One turning vector, and how many ticks it has turned:
The counts run from 0 to 724.
[112 140 123 149 127 145 162 115 112 140 142  88 160 112 136 159  98  89
 128 129 116 148  63 164 128 137  94  93 176 159  94 142 167]  92
[ 93 158  76 119 130 123 112 122 125 134 146 154 140  98 162 142 126  88
 113 173  82 121 102 180 135 146  88  91 132 133 112 145 163]  83
[130 173 123 128 107 130 120  76  90 162 114 121 147 120 124 147 142 109
 110 142 105  75 127 173 128 162 117  95 133 174 105  94 166]  521
[121 154 126 137 102 162  92 129 123 149  97 141 105 114 162 158 115 109
 125 156 124  80  97 152 124 142 108 125 120 175  62 118  97]  697
[142 193 126  94 175 139 123 103 126 123 150 130 160 102  93 110 131  92
 134 128 149 132 117 188 125 159 102 120 132 172 104 124 118]  635
[ 97 137 149 116 141 148 131 139 133 140 140 127 141 115 150 159 118 110
 130 164 177  96 101 191 122 119 114 128 112 174  75 153  84]  70
[ 73 143 105 141 141 163 119 134 114 143 144 119 123 103 161 108 139 105
 112 143 130 104 120 152 129 110 102 106 154 148  54 177 105]  463
[ 86 143 127 129 152 120 103 108 127 170 138 157 173  92 139 154 153  74
 154 149 139 179 117 145 128 137  98 126 164 119 144 106 161]  293
[132 155 114 122 180 149 141 133 115 132 135 105 177 107 115 120 110  94
 129 131 173 108 132 195 139 127  96 104 128 160  95 156 100]  638
[131 171 115 125 112 123  80 102 115 161 142 170 148  90 144 131 122 130
 181 147 146 129 133 174 102 158 172 124 117 127  84 116 150]  157
[128 149 132 118 157 115 139  97 114 145 158 142 199  89  96 137 113 123
 133 105 171 118 138 199 148 141 111 107 135 149  93 141 112]  533
[ 72 137  86 144 125 123 114 122  99 150 134 161 178  87 156 140 120 113
 150 124 115 143 122 133 152 135 127 110 178 106  92 172 166]  472
[ 72 145 107 125 139 131 135 124 125 127 118 158 161  96 150 154  93 125
 129 137 121 144  63 113 133 147 113 120 169 140  75 164 160]  373
[ 85 179 123 117 157 134  83 126 123 149 137 144 131  82 159  89 132 110
 105 178 138 112 134 150 101 128 131 110 114 119  73 155 113]  361
[ 97 181 155 109 175 141 126  86  94 166 138 138 164 124 110 148 132 162
 133 119 172 120 133 156 109 138 134 122 122 160  86 117 112]  247
[121 143 140 152 161 132 107 110 114 167 100 134 145 101 133 138 128 116
 118 112 106  94 138 153  89 128  78  59 132  95  86 106 120]  225
[ 73 121 149 124 169 141 117 112 118 140  86 167 180 131 150 144 169 136
 136 117 132  91 134 117 128 135 103 108 170 137  83 133 127]  34
[ 81 137 122 129 142 128 121  81 103 141 121 199 173 120 110 167 135 149
 131  99 134  95 132 121 153 144 101 120 162 158  75 136 115]  139
[ 75 148 134 116 152 149 123 130 105 125 115 149 191 120 168 143 116 137
 136 183 141 108  64 136 102 138 122  98 131 128 104 158 162]  269
[101 136  98 157  92 149 115  88 117 170 137 169 122 119 143 181 126 132
 169 140 153 118 111 149 123 120 131 140 137 169  69 116 167]  54
[118 135 126 139 117 110 120  93 137 152 154 159 122  90 137 184 108 116
 124 124  93 117 102 195 122 133  64  77 129 139  92 125 116]  613
[ 93 144 129 135 152 114 112 113 167 150 100 150 158  69 140  75 144  96
 111 161 147 124 140 138 103 146 132 102 154 108  73 150 158]  648
[113 165 143 114 139 124  95 104 132 159 153 154 148  79 138 114 132 131
 147 141 177 128 148 174  91 143 159 123 117 125  61 137 106]  255
[ 91 144 119 146 136 151 148 107 107 145 147 112 147 120 134 146 113  95
 118 153 116 142  57 163 114 134  73  93 162 156 111 134 165]  91
[121 160 132 116 143 126 138  71 121 136 163 132 169 128  94 147 159 118
 146 111 136 121 115 205 124 164 110 108 161 176 103 115 147]  529
[136 144 112 141 176 161 119 116 138 154 130 111 150  99 119 124 131  86
 182 114 153 162  99 161  95 128  93 103 167 121  90 118 147]  15
[145 139 120 145  83 124 123 102 102 157  95 133 150  95 137 164  85 106
 106 127 109  69 124 174 150 146 110  89 135 152  81 121 139]  517
[ 69 157  89 130 127 132 122 131 123 152 144 137 123  81 154 145 124  77
  84 167 110 131 127 151 165 128 111 125 155 156  89 158 141]  183
[128 128 113 141 173 157 120 156 130 157  92 128 155 113 150 194  97  91
 158 128 148 119 110 168 124 119  76 102 124 129 100 111 117]  403
[131 156 131 137  94 109 120 101 107 162  82 140 156  96 118 157  92 113
  82 135 126  81 127 147 145 151 125  99 127 161  84 107 151]  518
[111 164 110 112 159 136 112 105 146 118 112 169 161  98 135  88 146 110
 143 157 134 122  81 131  93 159 124 114 143 139  85 131 180]  551
[110 148 103 125 146 137 112 137 124 137 147 151 156  78 155 100 112 116
 131 147 161  98 131 172 138 123 109 115 124 134  61 188  85]  358
[ 97 150 127 127 135 114 149 107 109 147 162 162 170  96 128 184  94 117
 102 132 136 118 122 185 161 123  82  98 122 147  99 141 106]  714
[105 171 146 134 135 138 108  82 115 190 155 135 116 105 125 148 134 149
 142 133 163 135 138 172  80 120 138 120 121 138  70 106 117]  150
[134 195  93 133 115 138 102  72 101 155 127 164 126 104 100 130 121 125
 146 122 142 106 127 155 116 157 134 126 115 182  84 103 164]  340
[143 149 131 143 148 166 114 139 139 160  84 105 127  97 132 160  98  69
 145 135 157 129  96 141 133 125  77 131 134 161  83  99 118]  304
[105 144 157 106 168 121 114 117 162 150  92 129 127 113 153 184 136 116
 125 140 112 133 110 178  86 143  92  93 140 126  83  91 126]  506
